128 stands for zero in the data rows.
Here are some numbered points:
[133 135 155 136 113 172 137 160  98 177 125  75 163  98 148 110] 0
[115 163 179  95 134 125 165 147 183 140 123 121 195 109 142  96] 1
[124 174  39  82 157 135 102  94 175 198 176  76 103 155  82  30] 2
[ 91  93  86  96 120 152 169  96 163  77 109 124 115 111 152 143] 3
[230  98   5  90 139 216 122 126 249 186 170 156  44 162  67 105] 4
[134 126 104  73 150  84 120  92 121  59  90 139 146 128 180 131] 5
[100  72  64 199  71 198 154 171 104 109 129 154  44 136 161 176] 6
[ 82 120 157 100 119 138 130 110 157 130 110 139 144 109 133 136] 7
[147 131 187 115 111 102 148 157 134 103 154 129 133  99 128 117] 8
[148 186 109  72 144 141 124 161 206 131 129 146 148 145  92 138] 9
[145 124 126 117 114 102 174  72 122 165 144 159 132 112 109 136] 10
[148 126 116 147 142 148 133 130 135 145 142 115 183 113 117  89] 11
[104 119  70 141  81  72 176 115 123 116 149  80 147  72 145 119] 12
[162 142 155 144 109 129 112 120 114 103 127 119 151 112 136 149] 13
[186 121 130 140 169 127 140 145 138 125 148 138 107 118 119 100] 14
[188 106 139 150 114 179 128 153 114 137  97 148 178 146  96 151] 15
[123  71  66 131 170 154 144 150 174 106 128 125  84 125 179 163] 16
[105 113 124 104 154 126 117 117 160 109  67 144 102 161 122 130] 17
[145 137  61 113 141 172 162 113 151 185 189  71 105  99 116  51] 18
[ 86  85 136 138  87 155  56 126 153 109  91 134  74 180 175 205] 19
[137 160  61  47 163 170 105 106 141 150 130 103 157 147  87 110] 20
[ 99 110 121 118 107 133 141 152 115 112 138 111 140  98 151 153] 21
[244 142 160 178  63 178 114 161  80 128  68 137 194 130 111  82] 22
[135 139 127  85 140 126 143 109 139 168 136  99 139 113 133  78] 23
[148 139  81  75 170 149  91  71 158 159 108 137 147 150 108 119] 24
[108 140 179 142 143  88 146 147 131 197 138 135 129 123 114 116] 25
[ 76 148 109 101 171 103 166  98 136  87 152 132 111 118 132 129] 26
[ 77 161 165 143 154  83 105 147  95 142 118 145 112 137 115 140] 27
[173 165 130 169 143 160 120 135  98 141 128 128 141 111  85 111] 28
[133 136 127 122 118  65 163 148 102 105 127 106 134 122 149 104] 29
[142 120 124 157 107 172 107 158 122 134  99 114 176 118  95 179] 30
[183 109 133 101  90 171 159 130 147 137 150 128 148  92 122 135] 31
[149 119 161 193 109 105 129 142  79 103 155 142 153  87 125 128] 32
[139  97  91 121 124 207 152 182 123 141 130 102 100 188  51  72] 33
[108 154 165  77 131 126 148 118 107 109 123  75 155 118 120  90] 34
[192  92  51 123 134 171 131 116 166  83 171 127 111 129 129 145] 35
[ 91 185 162 188  89  89  78 148  80 141 107 113 136 149 187 134] 36
[111 113 107 128 158 140 105 131 127 112 112 163  83  85 125 131] 37
[116  98 119 164 124  34 171 143 130  69 164 123 158 108 137 141] 38
[190 191 234 215  91  34 107 165  91 136  98  89 159 142 188  43] 39
[ 63 150 161 111 122 117 123 166 104 143 131 129 112 137 141 123] 40
[ 51 107 137  82 140 141 101  97 135  94 127 126  56 207 155 197] 41
[101 122 111 175 103 112  90 142 112 117 138 127 154 125 137 155] 42
[ 98  92 114 108 133 184 105 112 126  79  76 138  55 143 131 148] 43
[175 154 175 209  88 156 117 166  24 132 114  83 148 136 117 127] 44
[139 167 157 163 118 105 133 187 110 155 184 132 129  85 114 112] 45
[199 221 197 153 138  70  95 128 128 152 161  82 132  98 128  77] 46
[181 179 121 158 117 161 120 141  51 200 163 131 148 137  72 109] 47
[123 165  84 129 138 127 125 131 137 112 156  88 129 138  85  81] 48
[155 136 171 131  90 163 111 157 112 142 133 103 181 102 118 116] 49
[171 137 105 123 120 138 152 100 142  85 115 125 171 103 144 167] 50
[125 170 149 161 119  58 116 151 147 140 141 108 123 142 154 101] 51
[145 104  63 107 139 198 109 162 159 126 122 175  72 222  96 149] 52
[106 129  83 104 139  90 131 127 106 133 102 122 115 129 148 139] 53
[130 118 164 138 125 131 106 147  99 139 109 152 170 125 101 134] 54
[ 91 128 127  87 125 153 145 117 120 114 125 167 130 159  88  97] 55
[143 134  89 122 136 141 138 167 148 133 144 112  87  63 136 126] 56
[ 77 110 159 116 132 102 115 135 142 116 152 134 143  66 150 139] 57
[119 121 128 149 143  92 127 118 138 108 128 180 128 152 132 165] 58
[154 117 165 152 134 114 153 150 142 146 165 127 171 124 129 108] 59
New points follow, each followed by the numbers of its two nearest points above, smallest number first.
[158 136 151 127 133  91 156 113 156 143 144 134 144 109 141 121] --> 8 59
[121 169 158 143 106 140 110 154 142 157  68 148 188 104 101 136] --> 30 54
[163 145 142 153 155 100 133 113 186 182 186 143 148 134  84 103] --> 25 59
[105 129 163 107 186 121 162  79  98 117 129 137 135 131 147 125] --> 7 26
[125 155 153 162 142  92  90 147  33 139 132 103 129 152 183 137] --> 27 36
[204 132 167 178 114  89 126 127  75 151 101 117 133 146 170 137] --> 13 32
[107 131 136 128 130 103 122 118 120 143 148 147 154  95 156 124] --> 21 57
[204 210  96 140 101 127  90 144 103 207 185 128 128 106  59  71] --> 28 47
[ 97 114 122 163 145  12 169 107 113  92 116 131 163 118 113 132] --> 29 38
[100 125 143 122 138  87 154 135 127 161 168 128 138 110 137 128] --> 25 59
[124  97 108 160 133 133 118 129 132  91  99 134 111 102 155 156] --> 21 37
[ 98  43 207 128  70 112  65 125  83  89 137 151  62 228 159 187] --> 19 41
[138 127 133  86 181 140 144 118 216  99 119 175 167 138 131 125] --> 9 17
[ 46  80 128  93 142 132 125 111  99  74 122 135  50 176 180 131] --> 41 43
[120 128 113  98 141  89 159  91 167  68 130 166 131  79  94 150] --> 26 50
[121 115  93  99 153 149 117 113 150 125 109 102 137 115 120 110] --> 23 24
[112 132 117 146 123  74 193 113 107 122 161 112 153  39 154 133] --> 12 29
[158 152 136 175 122 150 129 148  90 121 165  87 152  93  80  97] --> 11 28
[149 133 166 106 107 108 127 149 131 135 121 146 194 161 109 143] --> 54 59
[ 78  41 181 163  80  88  96  96  96 109 132 144  57 193 185 194] --> 19 41
[130 148 146 125 113 104 130 144 152 164 115 160 168 122  97 138] --> 25 54
[117 135 131 149  86  40 138 105 140 158 144 177 139 153 157 157] --> 10 58
[182 151 165 127 111 138 105 127 128 117 129 123 142 131 123 122] --> 13 49
[121 149 102  96 132 126 165 120 166 126 163 137 128 130 134 147] --> 21 26
[107 114  92 134 134 184 184 125 166  82 127 130 139  82 169 132] --> 3 21
[111 100  44  31 158 255  94 197 179  72  64 197  53 225 114 175] --> 43 52
[ 94 129 111 122 122  69 169  95 141  97 124 104 166  80 164 146] --> 12 29
[154 152  94 109 179  61 165  63 140  67  91 105 119 119 153 141] --> 5 26
[113  67  72  79 106 166 166 124 154  91 131 129 124 118 139 150] --> 3 21
[119 104 143 147  81 160  86 165  66 145  80 121 154 123 123 114] --> 49 54
[115  85  57 124  69  66 139 109 161 109 137 165 115 115 102 172] --> 53 58
[146 150  82  59 135 129  66 160 133 115 126 101 153 132 125 121] --> 20 48
[ 62 104 105 109 152 143 102 106 147 123 102 166  98 154 114 149] --> 17 37
[186 111 108 141 147  92 135  71 127  84 119 123 125 106  98 146] --> 13 50
[  0  62 169 169 113  85 118  84 106  98 171 148  61 181 156 198] --> 19 41
[ 56  96 181 155 131  73  95  78 112 122 148 165  40 201 135 172] --> 41 58
[116 148 168 133 125 106 147 122 119  83 171  92 129  86 136 111] --> 8 29
[130 137  71  51 155 180 159  97 170 109 127 141 140 141 102  95] --> 20 24
[122 158  94 101 161 155 123 113 139 163 137 150  93 107 104 122] --> 37 56
[174 186 228 184 124 102  42 153  47 101  97  70 155 113 200  51] --> 36 39
[107 118 126 133 126 100 146 131 157  94  88 115 103 138 105 143] --> 17 58
[ 97 124 135 142 115 155  59 167 102  93  91 125  84 143 189 168] --> 19 43
[160 164 178 194 116 141  88 189  48 171 104 143 139 175 142 124] --> 36 44
[109 106 148 106 124 167 140 121 160 153 102 139 162 114 112  97] --> 7 11
[118 116 150  87 161 132 164 111 168 144 117 158 161 100 129 123] --> 1 7
[147 106 161 102  89 162 111 135 125 127 136 101 185 123  76 102] --> 49 54
[147  98  38 145 110 150 127 141 145  94 156 105 139 113 125 126] --> 35 56
[148  90  79 113 135 170 132 107 138  94 115 148 114 162 102 161] --> 35 43
[170 142 156 117 168 134 103 136 138 145 141 118 128 123 110 137] --> 13 14
[169 163 171 155  93 182 110 144  84 146 134  83 180 121  91  72] --> 28 49
[194 165  73 123 222 178  81  73 198 254 180  98 120 116  47  37] --> 2 18
[152 114 141 127  92 194 124 151 132 163 124 139 100 132 117 137] --> 15 31
[125 129 123  77 150 121 125  73 128 104 102 139 134 142 147 125] --> 5 17
[ 99 126 142 184 123 111 108 157 112 137  97 139 125 158 148 185] --> 42 58
[131 134 140 133 130 113 179 120 118 119 107 137 108 114 132 108] --> 10 29
[ 91  96 110 113 131 178 138 157 119 118  96 143  74 157 157 131] --> 17 43
